Each path is a new rotation, seen through one point. The rows after it are directions, each followed by how far the rotation turns it, in degrees per step (0 if it stays put).
Each turn is a multiple of 5 degrees from 10 to 175, or 0.
Each row of a path follows its step; steps can be skipped.
path 1
step 1: -4 -3 -17 -2 -5 -5 17 9 -1 9 13 7 -16 7 5 -3 4 -18 -13 19 6 10 3 5 -6 18
 -27 3 0 -5 11 1 -4 -10 3 12 -9 15 22 6 15 -13 -59 -26 13 -6 21 5 12
step 2: 2 3 -1 -9 26 -4 12 -14 1 25 16 -41 -9 11 -5 -10 1 -25 2 -15 -10 13 -22
 -9 18 -13 -10 -20 15 10 -3 1 -20 3 9 -12 13 21 5 -6 -9 -11 -18 -5 -26
 -15 4 -4 16
step 3: -15 -11 -20 2 21 26 18 12 -2 9 3 -25 -22 -14 -5 -23 -10 30 4 17 14 7 -16
 1 6 17 -15 -8 19 6 5 -10 11 -6 -12 27 -22 13 12 7 1 -2 -1 -18 -18 7 12
 5 -5
step 4: -5 -28 15 3 14 12 -12 -2 -10 11 -3 -24 -13 -9 -2 -18 -4 -4 -10 17 -10 0
 13 12 -23 9 6 -24 -3 17 -5 5 3 7 -9 -20 21 10 32 -4 -5 -44 -19 -8 -1 0
 -20 -7 3
step 7: -17 -3 -2 -3 -11 -1 30 -6 -4 0 27 -24 -18 -16 6 -20 0 17 -14 -6 10 -5
 -31 -3 -17 -9 -16 -13 17 -11 -14 4 12 4 -24 12 7 12 1 9 6 -14 4 -36 -21
 5 10 0 13
step 8: 8 -11 3 -5 15 19 -25 -2 14 -1 9 -22 -23 2 -2 1 -8 0 -10 25 23 -1 6 2 -10
 3 4 -11 8 -9 -4 -21 3 13 1 14 20 7 27 24 -18 -13 -36 -17 -9 -12 -22 -13
 -5
step 10: -2 -9 -11 -5 24 -13 7 -20 -6 21 4 -22 -13 16 -5 -8 5 -10 11 -13 0 18 -4
 -8 6 -4 -2 -3 25 39 -2 0 -16 -6 20 22 4 -1 6 7 1 -8 -34 -21 -30 -13 -6
 5 5
step 11: -28 0 1 -6 6 13 11 11 -1 12 7 -25 -18 -14 -11 -17 -4 19 -13 -2 -1 -8 -17
 13 -4 14 -31 -14 13 0 -5 -11 -4 -23 -21 -2 -20 9 27 -9 -20 -3 -14 -3
 -22 18 16 2 13
step 12: -2 -11 -8 -2 11 9 1 4 2 16 9 -25 -19 -4 -4 -34 2 14 -5 10 -2 18 11 0 -1
 8 3 -12 -16 -3 -2 8 24 19 9 3 14 10 8 11 -3 -46 -28 -13 2 -8 -29 -8 17
step 13: 13 -1 6 3 29 32 11 -15 -17 20 16 5 -24 13 12 -5 -7 -21 -27 6 -10 -7 -13
 21 -13 3 2 -12 1 4 10 3 -6 18 -6 8 -17 29 18 15 -8 -2 -12 -12 3 9 23
 -10 1
step 15: -6 -15 25 2 -9 13 11 -9 5 7 26 -16 -11 -1 -5 -15 4 -3 -26 -6 9 3 -23 -13
 -8 -25 -11 -21 30 -3 7 -1 3 -10 -20 5 -6 -3 31 -2 -9 -18 2 -23 -32 -6 6
 9 10
Speeds:
2 4 1 1 -5 -1 0 7 8 -2 2 -1 1 9 0 2 4 -1 -14 7 2 3 4 6 -1 4 1 1 -2 -4 4
 1 -6 -4 1 2 1 2 -1 -1 -4 -12 2 1 2 1 -6 -2 1 -> 95
-3 0 -10 3 -4 -2 6 10 -3 -5 -1 7 1 -8 3 0 4 5 -1 -2 2 6 -5 4 0 5 3 -1 7
 0 2 0 3 1 -1 0 -7 -1 -7 7 2 -2 -5 -2 2 -3 5 -5 0 -> 170
9 5 0 -2 -4 -3 6 -2 2 1 4 -2 -4 0 3 3 1 -2 1 9 3 0 -4 -7 -6 -8 -1 -1 5
 -10 8 -4 2 6 -1 -3 6 4 -4 1 -2 4 -4 0 4 -1 6 3 -2 -> 55
0 -3 2 -3 -6 -4 2 2 1 -3 -1 -1 -3 0 -1 -2 -11 0 4 -2 -3 1 6 5 1 11 3 -2
 2 -6 4 -2 -2 3 1 8 1 6 4 1 -8 6 1 8 -5 -5 4 3 -3 -> 135
4 2 -5 1 -5 7 1 9 -5 1 -1 0 0 1 2 -1 -5 -6 -9 -6 -7 -9 1 -6 2 -1 -1 -8 8
 -1 -2 -1 0 -3 1 2 1 -3 5 1 -1 2 5 -2 4 8 3 4 3 -> 175
1 -5 -2 0 4 12 -4 3 -4 -5 -3 -6 -9 1 0 -1 -2 3 0 6 -2 -4 -6 5 1 3 6 2 -4
 -1 -3 0 0 6 -2 1 8 4 -6 3 3 2 6 -2 7 -1 -3 -3 -5 -> 80
path 2
step 0: -21 -3 0 -6 18 8 12 -9 16 -18 8 -8 22 1 3 28 17 1 -18 18 -6 1 37 -6 -14
 15 -2 11 -10 12 11 13 -8 -2 -1 -21 15 0 9 -13 29 3 17 -3 4 -3 -20 -5 2
step 1: 11 1 7 14 -7 10 -16 -21 -10 -34 -1 -21 8 -5 -3 19 3 -22 -3 8 7 5 13 7
 -16 -10 -11 30 -6 -8 9 1 29 19 -7 -13 1 -31 6 3 9 -3 15 -18 6 -11 -4 -2
 6
step 3: -5 -3 3 40 -14 14 15 -19 9 0 -19 -4 24 -4 18 9 9 -2 -3 17 -7 15 26 13
 -16 10 2 8 0 -13 10 1 7 5 1 1 7 4 8 -13 22 -12 15 -9 16 -29 -4 -5 19
step 4: 22 6 6 11 9 -6 -19 -27 -6 -14 -32 6 -8 -1 -10 -1 13 11 -10 5 3 -6 20 -7
 -13 10 11 24 -6 -17 10 2 20 22 -8 8 4 -1 19 3 18 -1 21 1 0 18 -23 -17 7
step 5: 10 -2 8 -8 8 8 30 -32 6 -6 5 5 36 -14 10 -7 -9 16 -11 17 7 9 11 -6 -7 9
 3 16 -4 0 31 10 16 11 10 20 -5 -13 11 -12 19 -10 16 5 -16 -7 4 -2 -3
step 7: 29 14 20 1 -9 -3 28 -28 13 -31 -15 18 12 -19 -4 2 -5 -14 -8 -11 10 -1 3
 -5 -2 23 1 14 -15 -9 19 -6 16 -1 0 -10 1 -2 14 22 -4 -6 10 3 -4 4 -21 0
 14
step 11: 18 -13 4 11 12 6 17 -17 25 9 -2 2 16 -19 9 8 2 -10 -30 0 -9 -17 27 0 -2
 22 8 1 19 5 -3 19 -7 -12 9 -11 0 17 -7 -13 29 -15 20 1 14 -7 -4 5 11
step 12: 17 20 1 5 2 -3 -5 -30 0 -17 -9 -11 -1 -22 10 -4 23 -14 -18 -24 3 0 20 -7
 -20 -15 9 -4 -9 -1 -8 -12 23 1 -4 -3 2 -13 -8 -4 23 -8 23 -25 6 8 -11
 -5 21
step 13: 22 9 9 -30 31 -5 15 -20 14 -6 9 8 11 -10 6 17 9 -2 -9 -11 -2 -19 17 -1
 -4 7 -10 10 7 -20 13 2 0 19 10 -6 -2 -12 2 -5 20 -6 32 -3 -6 6 -4 18
 -23
step 14: 3 -6 -1 4 8 16 10 -13 14 -14 0 -5 29 -16 -8 -4 18 -23 -2 6 5 18 41 10 -7
 -16 -2 6 7 -12 6 -5 1 -11 -2 -8 -6 4 -18 -6 10 1 30 -14 4 -20 20 19 14
step 15: 42 7 1 3 12 -3 -6 -18 -3 -17 -26 24 -11 -7 -7 22 13 -20 10 -11 3 -7 14
 14 3 -5 2 9 -20 -29 -5 4 5 7 4 -6 5 7 -11 4 10 -12 22 0 -1 -12 -21 10
 11
Speeds:
7 -6 -1 -1 0 1 0 8 2 -3 -2 3 -5 5 -5 1 -1 6 -2 1 -5 -9 2 1 1 4 -3 7 2 0
 -5 5 -4 -1 -1 -3 -3 8 0 2 3 2 8 2 4 9 -2 -2 -10 -> 160
3 -4 -2 3 -2 1 -3 -8 2 10 5 -5 -6 -4 3 -5 2 8 -5 -2 -3 0 -2 -2 2 3 6 0 4
 3 2 2 3 -3 1 11 1 0 -2 -6 8 -3 0 2 -4 8 -3 -6 2 -> 55
-6 -1 6 -5 4 2 -5 -1 1 -2 8 0 -8 -3 7 6 4 -9 -2 -3 5 3 5 7 -1 -1 -4 -1 1
 -4 -10 1 -4 -5 -2 -1 -3 -4 -7 -4 6 -2 1 2 1 2 -2 1 -4 -> 25
-3 7 2 -5 4 -1 -1 -3 -3 -1 2 7 -6 2 3 0 0 4 0 9 -1 2 -5 -7 -4 -3 -1 -3 2
 11 2 2 3 9 -4 -5 -7 -1 -1 -4 2 -1 6 -7 3 2 -6 -2 3 -> 90
